(in the rows, 128 means zero)
Where one turn sends some rows of the set: a few examples, then the rows asked:
Z_997: [123 122  90 134 135 144  98 123 134 154 130 147 100 128]
Z_967: [132 120  84 134 132 145 103 123 120 151 129 140  98 128]
Z_850: [164 100 149 137 114 134 157 125 127 126 132 100 140 122]
Z_805: [134 120  93 132 128 148 101 123 129 151 140 146  98 134]
Z_519: [111 136  95 128 127 143 102 111 118 146 134 150 110 138]
Z_134: [110 129 166 132 123 123 138 140 172 133 127 127 144 114]
Z_239: [119 121 145 117 135 128 144 139 127 127  97  92 165 122]
Z_100: [115 125 169 111 129 130 134 138 156 133 124 114 165 132]
Z_174: [109 103 145 127 145 126 140 148 133 130 101  93 152 110]
Z_890: [118 135  95 127 123 145 104 110 113 144 138 149 108 141]
Z_102: [157 120 157 130 100 135 155 140 129 116 140 108 135 129]
Z_879: [115 135  91 128 127 143 104 111 110 144 130 145 108 138]
Z_705: [130 135  93 136 129 143 110 111 121 141 135 142  99 151]
Z_796: [130 108 168 136 127 127 140 126 173 141 138 126 147 116]
Z_727: [118 138  97 136 134 140 105 111 133 145 133 148 101 147]
Z_859: [124 105 137 144 142 122 151 126 141 138  95 100 150  99]
Z_40: [122 122 133 140 130 123 155 141 127 123  91  96 144 103]
Z_660: [145 119 159 111 114 137 146 138 125 121 129  98 158 140]
Z_772: [117 106 173 120 130 132 131 147 160 133 141 115 149 127]
Z_841: [120 136  88 138 137 139 109 111 122 143 122 140 100 144]
Z_53: [147  99 154 122 120 138 147 148 118 119 134  91 143 130]

Z_40 turns into Z_102
Z_890 turns into Z_519
And these:
Z_997 turns into Z_967
Z_100 turns into Z_239
Z_859 turns into Z_850
Z_727 turns into Z_841
Z_53 turns into Z_772

Where one turn sends some rows of the set: a few examples, then the rows asked:
Z_175: [104 116 125 102 129 154 115  97  78 132 137 123 118 145 199 145 105 127
 144 119 121 103 133 102 112 169 133 140 153 112 122]
Z_651: [110 127 130  96 153 149 123  87  89 133 142 114 118 159 172 141  97 116
 114 129  96 108 161  94 120 153 127 125 144 107 114]
Z_994: [141  96 108  71 136 118 160  79 127 143 113 107 121 178 117  96  78 123
 100 112 123 106 118 128 118 117 135 151 137 115 152]
Z_777: [146  88 142 152 160  98 155  93 107 102 148 110 131 137 148 122  98 126
 123  73 143 122 114 133  87 145 129 131 144 109 155]
Z_192: [110 106 103  95  92 148 133  79 114 124 129 119 124 168 153 112  75 107
 136  91 176  90  89 121 119 136 145 145 158 101 164]
Z_197: [120 111 120  88 133  99 141 104 108 111 128 126 137 129 140 108 110 103
 146  83 141  92  98 107  82 125 150 110 167 131 119]
Z_19: [141  96 122 158 177 107 139  89 134 111 133 108 112 152 145  96  96 122
 118  87 126 120 137 150  98 154 119 149 147 112 152]
Z_223: [136  79 120 155 160 101 149  86 113  98 138  97 123 137 154 118 100 120
 134  79 153 116 121 128  92 149 136 136 146 118 160]
Z_10: [145  78 108 147 161 111 147  96 116 105 138  93 116 140 149 112 105 125
 108  76 135 135 128 144  95 157 131 147 138 109 153]
Z_891: [131  97 139 162 154 101 141  84 129  93 140 113 142 150 149 106  88 119
 125  79 143 113 139 140  89 147 127 131 145 112 136]
Z_711: [112  86  79  75 121 133 155  82 101 136 146 120  98 158 128 127  72  99
 108  94 151 109 113 122 115 138 147 140 140  81 177]
Z_453: [122 135 152  95 155 149 122  99  86 139 138 122 116 152 182 142 103 127
 135 123 105 104 121  92 124 154 125 127 155 116 127]
Z_761: [126  88  71  79 138 118 150  69 103 121 130 123 106 166 125 111  69 104
 104  96 152 103 114 126 105 117 144 127 148  89 159]
Z_626: [128 104 122  94 131 136 142  76 127 145 111 123 111 185 130  91  86 127
 139 106 133  83  81 144 108 142 134 154 154 133 164]
Z_297: [128 123 128 110 119 130 128  73 102 149 149 118  84 156 152 161 145  51
 132 107 128 122 126 117 106 134 152 137 137 123 141]
Z_379: [128 135 132 109 124 112 118  89 124 157 133 141  84 150 161 137 123  52
 146 116 127 122 136 122 122 124 138 155 144 112 128]
Z_750: [126 109 108  73 123 143 150  82 132 148 132 107 115 187 114  98  78 109
  88 111 117 112 131 131 127 134 129 157 134  96 158]
Z_826: [109 125 150  91  93 124 152 100 110 167 156 148 126 155 178 145 101  88
 142 105 124 128 131 136 129 135 135 164 136 101 146]
Z_142: [124  85  95  81 124 104 150 101  88 132 140 103 122 130 137 122 124 114
 123  84 114 105 116 123  60 142 148 137 157 132 136]
Z_685: [117  97  83  99 113 149 125  71 112 114 117 127 116 178 147  98  81 110
 129  87 168  91  87 142 100 143 147 137 156 110 151]
Z_198: [102 140 137 102 105 154 140  72 103 142 175 137 122 180 160 146 108  65
 112  95 125 124 143 142 112 133 140 121 138 100 141]
Z_599: [ 93 123 143  97 108 151 148  96 112 159 167 156 110 169 157 148 109  76
 136  94 124 122 123 149 120 162 149 136 123 107 140]
Z_439: [145 138 122 105 117 132 116  87 109 153 139 122  85 153 164 145 142  56
 116 106 123 138 131 128 116 125 140 153 142 107 126]
Z_557: [131 159 125  97 147 101 118  90 116 159 144 123 104 167 167 143  60  97
 130 131 107 136  93 132 114 152 132 158 145 111 146]
Z_328: [142  80 124 151 144 105 145  96 111 112 142 105 129 142 157 115 101 133
 115  75 132 126 135 153  80 159 123 155 140 108 147]
Z_794: [104 115 114  91 156 155 121 101  81 129 147 133  99 145 178 149  98 111
 124 114 112 116 138 101 119 169 136 114 143  96 118]
Z_66: [122 125 139 106 112 125 127  91 126 142 133 129  99 149 155 149 136  52
 145 108 139 124 123 113 125 135 161 139 127 125 119]
Z_323: [139  95 134 156 169 108 141  99 126 107 145 130 115 147 147 103  90 121
 119  72 129 124 128 158  90 164 121 139 143 101 140]
Z_206: [116 134 117 103 145 109 120  96 129 122 127 136 127 149 141  77 101 100
 135  95 114  87 129 135  77 129 126 129 180 126 109]
Z_514: [121 133 138  96 128 145 138  76 133 148 129 126 112 188 129  91  74 112
 131 110 137  85  92 129 125 135 123 149 163 113 172]
Z_155: [139 100 133 162 163 109 137  92 134  95 126 106 130 148 152  97  94 119
 131  81 151 115 121 136 106 146 128 134 151 117 141]
Z_484: [125 148 151  94 110 129 148  83  94 156 169 141 123 164 170 148  99  77
 118  98 127 130 128 130 128 109 125 135 147  91 151]
Z_700: [129 147 103  96 122 118 118  74 102 140 152  86 127 177 164 154  73  92
  95 127 114 147 122 124 100 143 146 144 130 113 137]
Z_310: [134 115  98  83 148 124 130 110 110 138 136 124 106 144 131  90 120 113
 106  85  92 115 118 151  69 150 127 141 162 119 119]
Z_456: [102 144 117 107 111 120 109  89 130 132 136 118 131 170 173 142  63  93
 147 128 136 129 103 128 113 169 158 152 129 125 122]
Z_352: [104 137 107 101 145 117 125  76 103 129 164 116 107 170 152 167  68  76
 129 119 131 129  92 120  98 167 163 116 129 116 146]

Z_557 turns into Z_700
Z_750 turns into Z_711
Z_794 turns into Z_175
And these:
Z_777 turns into Z_891
Z_10 turns into Z_223
Z_197 turns into Z_206
Z_994 turns into Z_761
Z_198 turns into Z_599
Z_439 turns into Z_297

Where one turn sends some rows of the set: a few examples, then the rows asked:
Z_356: [120 116 140 155 173 133 134 153 124 135 152 123 153 108 102 120 119 120
 119 154 187 128 116 106 123 109 120 158 163  96 120 130 113 108 104 145
 103 161 142 101 140  98 108  94]
Z_412: [119 158 113 127 131 133 116 135 118 113 142 105 179 117  80  98  92 135
 124 123 189 136 119 114 101 122 121 145 126 158 115  92 148 125 115 124
 143 151 134  64 139 109  87 142]
Z_795: [114 176 115 165 189 106  98 129 140 135 152 135 142 149 107  98 124 102
 138 136 175  98 120 153 122 150 121 138 156 147 117 135 155 145 116 167
 146 130 128 100 157 123 109 112]
Z_920: [147 175 124 151 131 130 115 136 117 156 158 135 177 146 118 103 104 121
 127 129 138 117 150 131 115  90 147 153 150 100 137 113 133 125 123 139
 124 146 134  92 116 135  81 124]
Z_367: [125 125 106 156 159 116 128 161 148 157 147 103 173 137  73 156 133 100
 107 113 177 126 150 136 152 107 129 143 159 156 128 108 113 119  87 138
 115 153 127  84 153 127 111 136]
Z_403: [100 157 111 145 154 122 129 120 125 185 133 149 153 126 101 110  97 106
 123 143 123 131 121 136 100  81 103 154 123 134 108 129 123 111  96 102
 148 164 132 106 155 170 103  90]
Z_42: [139 153 124 139 145 128 113 130 111 153 126 161 152  91  90  94 111 160
 135 135 162 116 101  92 123  98 126 154 131 154 132 124  93 104 118 125
 139 168 153 107 134 120 140  72]
Z_362: [126 132 121 142 166 127  89 135 117 131 156 123 134 104 111 125 115 134
  86 131 168  96  90 139 107 121 112 150 171 159 130 142 167 127 111 165
 174 169 142  93 107 156 148 134]
Z_897: [144 130 124 177 140 158  95 104 128 160 143 167 161 136 104 124  99 117
 143 126 139 109 124 130 113  67 103 150 150 158 148 131 103  98  91 124
 112 149 130  87 123 152 137  98]
Z_186: [121 120 107 137 150 107  96 146 135 134 191 118 172 145  91 121 127 101
 126 128 168 123 140 114 161  83 139 134 162 155 153 100 109 133  94 118
 145 142 118  84 147  97 114 137]
Z_742: [140 140 155 131 131 150 106 143 116 130 156 134 139 130 109 153 114 118
 126 147 158  91 136 103 115  99 112 158 172 131 150 118 120 102 116 142
 118 154 112  49 144 126  97 146]
Z_895: [110 167 109 138 173 133 100 130 105 123 147 123  93 131 121 106 115 114
 149 151 158 111  91  99 121  91 114 146 126 176 116 141 146  97  99 146
 176 143 129 112 166 141 113 124]
Z_423: [119 135 121 145 154 153  66 161 135 136 151 115 147 149  91 120  82 154
 135 133 137 119  62 143 113 116 119 153 152 173 132 113 141  88 104 143
 176 163 141  83 120 130 120 138]
Z_620: [148 152  97 172 131 126 118 128 125 138 113 144 174  87  84  96  92 138
 116 146 169 100 101 121  99 129  93 150 130 162 128 107 130 115 102 135
 144 163 138 116 137 145 146  78]
Z_419: [122 141 137 123 162 131  94 127 113 135 105 154 160 134 106 132 105 103
 117 133 148 109 125 112 112 103  69 157 156 184 142 145 120 125  85 106
 136 167 127  90 178 152 119 116]
Z_426: [115 152 117 161 161 129 111 123 138 156 175 152 136 149  85  97 115 115
 160 136 131 133 107 108 145 115 115 145 137 178 110  98 141  94 116 168
 160 132 107 120 143 169 136 111]
Z_688: [115 134 113 159 147 119  89 118 150 113 143 111 112 130 104 125 125 107
 119 139 169  59  92 157 116 110 139 151 151 157 123 147 121 116 132 150
 145 169 118  95 143 107 125 135]
Z_818: [138 133 121 140 165 126 121 168 108 154 126 127 161 111  98 130 129 110
 145 137 123 148 132 100 138  95 103 136 154 165 158 130 107 121  71 159
 132 143 148 113 154 118 123  89]
Z_480: [102 125 138 168 140 140 110 128 148 138 164 115 146 148 106 109 126 111
 125 146 119 114 121 161 106 154 136 120 157 152 113 122 147 110 138 163
 126 167 104  88 133 134 109 127]
Z_724: [134 132 121 146 127 144  82 124 119 108 139 121 143 151 114  95 113 123
 134 124 117 116 104 112 132  96 132 140 139 203 133 131 132  95 122 148
 153 170 118 134 128 146 133 140]
Z_947: [135 125 108 149 171 145  93 115 134 162 173  85 161 141 106 123  96 149
 117 113 134 110 109 138  95 130 126 134 148 143 118 125 133 126 113 169
 162 147 111  87 135 145 164 141]
Z_941: [133 122 108 167 154 123 104 155 109 151 155 131 157 114 133 112 128 108
 113 171 125 120 134 116 129 109 109 110 163 154 164 134 123 122  70 120
 143 163 132 119 156 131 136  80]
Z_368: [110 133 119 170 148 125 121 170 124 126 159 136 150  98 104 116 103 129
 116 164 168 111 123  99 137 108 112 149 155 108 119  91 132  93 102 131
 146 163 101 109 106 101 100 106]
Z_238: [125 170 126 112 144  88 119 145 136 150 139 139 161 131  80 132 109 104
 108 132 163  89 131 116 135 104 115 187 153 122 122 105 118 135 128 129
 153 158 115  93 165 143  94 136]
Z_441: [102 141 107 158 188 107  61 158 120 142 151 145 128 114  98  85 122 115
 111 147 146 108  79 122 137  99 102 163 169 171 133 106 143  92 114 150
 173 165 155  93 133 133  96 129]
Z_585: [114 131  96 159 204 103  92 115 114 167 175 111 136 106 118  86 136 110
  94 131 139 105 125 116 112 116 108 138 165 141 117 120 140 129 120 173
 158 151 125  94 150 147 133 133]
Z_839: [120 155 103 130 129 131 124 147 117 181 127 123 147 108  80 137 127 142
 123 122 137 134 135 116 127 103 133 121 121 200 129 110 109  97  96 112
 150 166 136  68 157 149 119 113]
Z_337: [126 155 120 143 143 132 115 134 122 142 133 122 175 125  98 104 114 152
  91 117 201 119 135 125 118 129 152 138 139 147 108 121 126 113 125  99
 117 181 146  78 139 123 103 122]
Z_954: [124 126  96 135 128 128 119 111 129 164 164 108 151 111  76 123 119 112
 128 144 155 126 107 130  98 101 118 121 126 189 144 114 113 121  92 117
 147 151 144  57 190 146 141 110]
Z_622: [114 138  95 164 194 127  64 140 130 169 165 106 158 156 100  77 101 131
 141 127 109 125 101 121 122 112 115 143 149 157 122  92 114  97 113 153
 159 143 127  89 161 121 107 137]

Z_238 turns into Z_403
Z_423 turns into Z_362
Z_941 turns into Z_186
And these:
Z_356 turns into Z_818
Z_426 turns into Z_480

Where one turn sends some rows of the set: a few examples, then the rows asked:
Z_203: [132 108  93 115  99 138 130 128 139 112  98 168 107 138 146 129  86 168
 135 120  95 133 108 144  95 167 131 120 158  98 154  83 141 136 163  89
  75 142 159 135 114]
Z_6: [125 115 118 115 128 132 134 140 146 112  99 141  92 118  91 121  64 179
 129 158 129 124 114 152 121 116 137  79 153 103 184 113 148 150 165 137
 179 162 182 127 159]
Z_591: [116  94  77 159 156 140 140 132  78 116  92 136 128 159 122 139 115 159
 113 155 137 130 123 157 125 162 123 161 168 110 119 113 137 134 179 168
 150 165 189 115 119]
Z_929: [144 115 111 103 113 130 132 135 150 117  97 157  83 124 102 111  57 173
 135 163 130 118 121 137 111 127 134 100 161 116 173 119 140 162 168 143
 172 148 153 125 158]
Z_234: [146  87 101  87 113 153 117 132 136 119  62 145  95 148 107 139  65 167
 139 123  95 144 121 148  91 116 134 117 144  91 131 105 127 129 143 122
 178 146 154 122 125]
Z_230: [137 134  92 117 129 149 137 116 143 118 101 181  89 152 131 134  83 152
 147 159 120 113  89 186  78 121 110 147 164 108 126  92 127 153 145 129
 143 146 137 142 132]
Z_244: [115 132 127 136 102 142 140 133 130 120 128 157 110 143 138 128  84 173
 126 125 104 121 117 149 142 189 145 100 161 111 205 108 140 141 173 111
 109 143 176 113 128]
Z_8: [135 161 109 146 126 161 140 110 127 123 117 172  95 144 120 136  87 165
 136 161 117 119 103 178 134 146 128 120 166 112 161 133 130 165 166 137
 196 147 148 119 145]
Z_285: [130 153  79 122 135 141 131 149 134 105  96 137 121 113  78 120 103 179
 136 124 121 133 114 149 109 203 118 116 156 115 111  92 146 130 171  97
 137 154 187 136 153]
Z_790: [115  98  85 154 150 142 139 132  78 113 102 153 126 169 126 129 120 161
 120 151 140 123 124 151 126 166 115 156 173 121 126 113 134 134 180 177
 142 151 185 106 127]
Z_393: [160 115  88 134 104 147 138 114 139 111 102 165  91 131 126 131  84 178
 132 144 101 146 111 142 115 195 148 129 151  92 163 106 136 156 170  86
 111 145 150 143 120]
Z_857: [ 97 125 116 137 150 155 133 125 128 133  67 146 115 139 135 149  96 163
 132 121 105 117  89 182  89  97 137 118 159  92 116  86 134 124 135 115
 156 160 175 134 105]
Z_248: [113  97  74 161 154 138 135 129  70 111  95 141 134 145 122 136 119 160
 123 152 129 139 129 146 119 156 113 139 170 112 114 106 141 135 194 162
 142 154 187 113 129]
Z_204: [122  86 118  84 126 142 124 135 132 105  69 141 109 152 112 138  65 166
 134 119  92 143 117 154  92  96 119  94 143  90 148  93 125 117 148 125
 163 155 174 117 131]
Z_506: [130 143 102 117 145 128 145 127 137  80  57 117 130 135  98 132  92 165
  84 131 109 155 106 145 124 188 124 137 154  98 127 116 113 131 185 108
 161 178 185 136 114]
Z_815: [100 164 122 136 143 151 144 130 127 128 120 158 114 149 136 131  79 167
 129 148 121 103 104 189 134 111 113 108 174 107 174 119 136 147 161 133
 170 176 179 112 157]
Z_562: [130 122 129 127 129 128 154 115 128 100 109 147 113 152 149 124  69 175
 109 142  97 140 121 146 136 171 131 111 161  94 203 111 116 148 189  96
 108 175 176 120 132]
Z_264: [112  98  75 150 157 133 142 135  77 110 104 147 132 159 128 127 112 159
 122 156 139 125 126 154 116 151 101 149 175 115 123 103 139 133 187 167
 127 163 191 111 140]
Z_737: [120 123 121 128 127 156 132 108 131 126  72 173 100 154 141 142  98 152
 138 128 103 117  92 165  79 126 135 132 161 114 116  95 116 138 140 137
 161 122 137 128  96]
Z_760: [103 142  98 109 130 139 130 160 148 100  69 128 131 147  97 133 105 166
  95 101 125 123  91 167 122 181 128 142 156 102 124  98 140 107 145 116
 138 170 207 132 111]
Z_278: [127  99 117 112 115 142 140 131 145 120  85 151 105 170 153 135  78 167
 114 116 101 123 103 158 110 169 146 149 156  89 169  93 123 126 142  97
  92 164 170 131  97]
Z_432: [138 111 102  93  93 143 116 147 151 134  94 160  86 130 108 118  62 167
 147 139 124 108 122 139 101 127 136 110 162 120 153 112 150 149 149 144
 163 135 147 118 147]
Z_152: [117  91 142  90 140 136 136 132 137 102  77 138 103 164 111 133  63 169
 119 132 106 134 113 160 111 105 127  95 145  96 178 103 116 122 150 139
 177 163 184 113 133]
Z_94: [128 156  83 139 113 159 126 120 130 121 121 181  98 119 115 141  94 159
 157 152 112 121  96 179 101 130 115 104 161 113 131 102 152 155 163 126
 161 130 147 133 146]
Z_544: [115 115 109 136 132 138 144 125 125 108  93 130 123 129 137 141  81 179
 114 125  90 151 113 156 129 154 140  99 150  73 180  97 137 131 176  74
 107 184 196 132 121]
Z_928: [102  96  77 150 146 136 135 142  82 117  98 143 133 159 129 137 117 154
 118 146 140 119 119 158 118 151 113 153 172 117 120 103 144 127 176 175
 129 156 191 112 120]
Z_233: [102 154 113 110 130 112 137 139 126  81  84 125 145 120 109 124  88 155
 104 122 102 140 119 135 112 175 101  98 165 124 137  96 122 128 207 121
 126 155 184 118 133]
Z_317: [105 157 123 100 141 118 147 157 141 105 107 121 129 154 107 118  76 154
 106 133 130 103 114 163 120 194 107 138 171 132 159  99 119 128 174 130
 127 175 190 117 142]
Z_348: [ 98 153 139 142 146 144 141 111 110 117  87 156 129 138 148 131  89 168
 125 129  95 127 113 156 121 100 119  81 174 108 154 114 120 142 182 128
 171 157 171 105 137]
Z_298: [116  94  76 151 143 133 136 128  78 104  91 154 131 156 131 130 119 156
 116 152 133 132 123 143 114 154 107 149 173 118 115 108 135 135 191 175
 131 146 178 112 122]
Z_721: [120 103 123 137 118 151 138 121 127 119  76 136 117 148 142 147  91 175
 110 106  86 146 109 147 129 176 164 118 148  82 169 104 127 124 156  90
 124 157 179 125  87]
Z_95: [128 155 118 126 132 142 141 142 133 114  96 127 116 142  87 126  96 168
 118 125 123 119 117 147 131 231 140 134 160 132 141 116 121 135 168 126
 170 146 176 117 129]
Z_494: [136 127  93 137 107 151 140 137 143 127 126 153  93 136 120 135  82 180
 131 141 120 119 106 169 136 195 152 129 152  93 188 107 154 146 153  92
 113 163 178 137 131]
Z_329: [150 141  93  93 142 126 143 135 145  84  81 158 114 155 104 101  89 174
 117 133 123 132 110 144  96 192  98 151 167 115 117  96 113 136 174 108
 118 163 171 135 149]
Z_65: [145  98  91  86 103 153 115 147 150 136  79 149  86 145 105 131  60 166
 145 132 117 117 117 155  96 125 140 132 152 100 139 109 142 137 130 129
 169 151 152 124 135]
Z_112: [124  95  63 153 154 138 139 130  82 105  94 149 125 153 120 131 118 162
 117 161 140 135 119 155 118 154 109 157 168 105 114 109 142 137 183 162
 136 163 187 124 131]
Z_734: [119 140 119  99 115 135 129 143 140  92  71 161 127 162 115 112 110 165
 106  93 113 124 104 134 108 194 116 133 168 131 120  99 117 115 161 135
 127 128 173 114 114]
Z_657: [113 104 142 113 132 138 134 133 136 107  87 138 100 138  98 132  72 175
 120 139 113 132 114 152 127 118 143  75 146 103 187 113 133 133 159 145
 192 151 187 114 136]
Z_52: [117 131 130 138 170 146 151 103 122 117  61 142 116 151 145 135  83 170
 115 143 101 134 102 168 107  99 130 120 165  86 137 111 106 143 163 112
 177 182 169 128 120]
Z_856: [111  98  69 162 146 146 131 138  79 115 100 150 128 150 115 136 126 163
 123 147 140 128 119 155 125 163 119 147 167 113 116 108 152 130 175 168
 143 151 193 114 127]

Z_790 turns into Z_591
Z_494 turns into Z_544
Z_432 turns into Z_657
And these:
Z_348 turns into Z_737
Z_317 turns into Z_760

